0: [2 2 3 6 4 6 4 5 3 6 3 7 5 5]
1: [6 3 6 2 7 5 2 7 3 1 7 4 4 5]
2: [3 6 6 4 3 7 4 4 3 6 6 3 5 3]
3: [3 7 8 7 5 3 4 2 5 1 4 2 6 6]
4: [6 4 4 3 7 5 3 4 3 5 7 5 4 2]
5: [3 5 6 7 2 3 7 2 5 4 4 2 7 6]
6: [2 6 3 2 6 6 4 3 4 5 4 7 6 5]
7: [5 3 3 6 4 3 7 5 5 7 3 4 4 3]
8: [1 8 5 2 3 4 3 4 6 2 6 5 7 6]
9: [7 5 6 5 4 4 5 3 2 6 4 3 4 4]
10: [5 2 2 4 6 3 7 6 6 7 4 5 3 3]
11: [5 6 2 2 7 3 5 3 5 6 3 7 5 4]
12: [7 3 3 4 5 1 7 7 6 6 3 4 2 5]
13: [7 2 2 5 4 2 5 7 6 6 4 6 3 3]
14: [7 6 7 4 2 2 7 6 5 3 5 1 3 4]
15: [4 2 6 3 5 7 5 7 4 2 3 7 2 6]
16: [4 3 3 2 6 5 6 6 7 3 2 7 4 4]
17: [5 6 4 7 6 1 3 3 5 4 5 3 6 5]
18: [7 6 4 6 6 3 2 4 5 3 7 2 4 3]
19: [7 8 7 6 4 5 4 3 2 6 5 1 2 4]
20: [5 7 5 4 4 6 4 3 3 5 6 4 4 2]
21: [4 2 5 2 5 6 3 7 4 1 6 7 3 7]
22: [7 2 2 4 7 5 3 5 6 4 6 7 3 3]
23: [6 6 4 4 6 5 3 3 3 5 7 6 3 2]
24: [4 3 2 3 4 2 6 7 7 6 2 7 5 5]
25: [5 2 2 6 4 5 7 7 6 7 3 4 3 3]
26: [6 2 2 3 5 2 6 7 5 7 3 4 4 7]
27: [3 5 7 7 3 5 6 3 3 5 5 2 4 4]
28: [5 5 2 2 7 2 6 4 6 6 3 7 4 4]
29: [4 3 5 1 5 7 2 7 3 2 6 6 6 4]
30: [3 8 6 4 5 7 2 1 2 3 6 4 7 5]
31: [5 5 4 4 6 1 6 3 7 4 2 3 4 7]
32: [6 5 2 6 3 4 7 5 4 7 4 3 4 4]
33: [6 5 6 7 7 5 2 2 4 3 7 2 4 4]
34: [6 3 2 6 7 4 6 4 5 7 2 3 2 5]
35: [5 3 8 6 4 3 2 5 7 1 6 2 4 7]
36: [7 2 2 3 7 6 5 3 4 6 5 4 2 6]
37: [5 3 7 5 3 4 3 6 4 1 6 5 3 6]
38: [5 2 2 3 3 2 7 7 6 7 4 6 5 4]
39: [5 2 3 3 5 1 8 4 7 6 2 6 4 6]
40: [3 5 2 2 7 6 3 3 4 5 4 7 6 4]
41: [2 7 8 2 3 6 5 7 3 1 4 4 5 6]
42: [1 7 3 5 2 4 3 5 6 2 6 6 8 4]
43: [6 4 4 4 4 3 5 7 6 3 6 5 4 3]
44: [5 4 7 6 4 2 6 2 7 3 3 1 5 8]
45: [6 3 2 4 6 3 7 6 5 7 4 4 3 2]
46: [4 7 5 2 6 7 2 4 2 5 5 6 5 4]
47: [1 4 4 6 3 7 5 2 2 6 3 7 7 5]
48: [4 7 6 6 5 3 4 3 6 2 5 3 6 3]
49: [6 5 2 3 5 3 4 7 6 3 6 6 3 3]
50: [5 8 3 2 2 4 6 6 3 7 6 4 5 2]
51: [5 6 3 4 6 6 3 5 4 4 6 6 3 2]
52: [3 2 2 4 6 6 4 6 4 5 5 7 6 3]
53: [1 6 8 2 5 6 6 4 3 2 3 4 5 7]
54: [2 2 5 5 4 7 3 7 3 4 7 6 6 2]
55: [5 7 5 4 2 5 4 6 4 3 6 3 5 3]
56: [1 2 4 5 3 7 6 3 4 6 2 7 7 5]
57: [5 3 5 5 7 2 6 2 6 5 2 4 3 7]
58: [6 5 5 4 5 7 3 3 2 7 4 5 4 4]
59: [1 6 6 5 2 7 4 2 3 4 3 7 7 5]
60: [2 6 7 3 5 6 6 3 4 1 2 5 4 8]
61: [5 2 8 4 6 5 7 3 6 2 1 4 3 7]
62: [2 2 4 4 5 6 5 4 3 7 3 7 6 4]
63: [3 3 2 6 5 2 7 4 7 7 2 6 5 4]
64: [6 5 3 5 3 4 7 5 4 6 4 2 3 4]
65: [4 4 3 4 5 3 6 3 6 5 3 6 5 6]
66: [6 3 5 4 6 6 5 2 3 5 2 6 4 6]
67: [5 6 4 7 2 3 8 3 4 7 6 1 5 2]
68: [5 6 3 5 4 5 2 5 6 3 6 4 5 2]
69: [5 4 6 3 4 6 5 6 4 3 5 3 3 6]
70: [6 2 2 6 4 2 7 5 7 7 3 5 4 4]
71: [6 7 5 5 5 6 4 2 3 7 5 3 4 3]
72: [4 3 4 6 5 3 6 3 6 5 3 4 5 6]
73: [5 6 7 6 3 4 6 4 4 4 2 2 2 7]
74: [5 2 2 3 7 6 3 6 4 7 5 6 4 3]
75: [5 3 2 3 4 2 6 4 7 7 1 7 5 6]
76: [5 7 7 5 4 5 4 4 3 5 7 2 2 2]

[1 7 3 4 2 5 3 5 7 2 6 6 8 4] 42 8 68
[5 4 8 6 3 5 7 5 4 4 3 2 3 6] 73 27 69
[2 7 6 3 2 4 3 4 7 1 6 5 8 5] 8 42 48
[3 4 4 6 3 1 7 2 7 5 5 2 8 6] 5 72 44
[7 2 3 4 7 4 3 5 5 6 6 6 2 3] 22 74 4
[6 5 4 3 3 3 4 7 5 2 6 5 5 5] 43 49 55
[3 2 5 6 4 4 2 7 5 3 7 6 7 3] 54 52 43
[4 3 3 2 5 5 3 6 5 5 5 7 6 4] 52 74 40
[2 5 8 6 4 6 5 4 2 5 4 3 5 5] 27 2 53
[5 5 7 3 5 6 3 6 4 2 6 3 3 7] 69 37 1
[3 4 2 4 6 7 3 6 3 5 6 7 5 2] 52 51 74
[2 6 6 5 3 7 4 2 3 4 3 6 7 5] 59 47 30
[5 8 5 4 2 6 2 6 3 3 7 4 7 2] 55 68 20
[7 6 3 5 6 2 3 4 6 4 6 3 4 3] 18 17 68
[2 6 6 3 2 7 5 5 3 7 5 4 5 3] 2 20 50
[3 3 4 7 4 3 6 3 6 5 2 4 6 7] 72 65 5
[4 2 6 3 4 6 3 7 4 1 5 6 3 7] 21 15 37
[2 4 8 7 3 6 6 4 1 6 5 2 5 4] 27 2 9
[2 3 8 6 2 7 6 5 3 6 5 2 4 4] 27 2 69
[5 8 5 2 2 4 6 6 4 6 6 3 3 3] 50 55 20
[4 6 5 5 2 5 4 5 4 4 6 4 6 3] 55 2 20
[5 8 5 2 2 4 7 7 4 6 6 3 3 3] 50 55 64
[1 5 8 7 4 6 3 2 3 4 2 6 7 5] 59 47 56
[6 2 2 3 6 6 5 4 4 7 4 5 3 6] 36 74 66
[7 4 4 6 6 2 2 5 6 4 6 4 3 4] 18 43 17
[3 5 7 6 4 5 6 4 3 5 4 2 5 4] 27 2 9
[7 3 3 5 7 5 2 4 4 4 5 6 2 4] 22 4 51
[6 2 6 2 7 4 3 7 5 2 5 4 3 6] 1 21 69
[6 4 6 5 7 5 2 2 4 3 5 4 4 4] 33 4 18
[6 5 7 6 7 5 2 2 4 4 6 2 3 4] 33 18 76
[3 7 5 7 6 4 2 1 6 2 5 3 7 4] 48 3 17
[4 2 3 4 4 6 3 6 5 5 6 6 5 4] 52 74 54
[3 5 4 5 3 2 7 3 6 5 6 2 7 6] 5 72 65
[3 5 7 7 2 6 7 4 2 6 5 1 3 4] 27 2 76
[5 7 5 4 6 6 2 3 1 4 7 6 3 2] 23 20 51
[4 3 3 1 5 6 6 7 7 2 2 7 4 5] 16 15 24
[1 7 3 7 2 4 5 3 6 2 6 5 7 4] 42 48 8
[4 3 3 4 5 5 3 6 5 5 6 6 6 3] 52 74 54
[2 4 7 7 2 7 6 5 1 6 5 3 3 4] 27 2 76
[3 8 7 4 2 4 5 6 5 2 7 1 6 4] 55 48 41
[6 2 3 4 5 3 6 7 4 6 3 4 3 7] 26 12 10
[4 5 7 6 4 3 7 2 6 2 3 1 5 8] 44 5 3
[2 6 7 4 2 7 5 4 2 7 6 3 5 3] 2 27 20
[5 3 3 6 4 3 6 4 7 5 2 4 5 6] 72 65 70
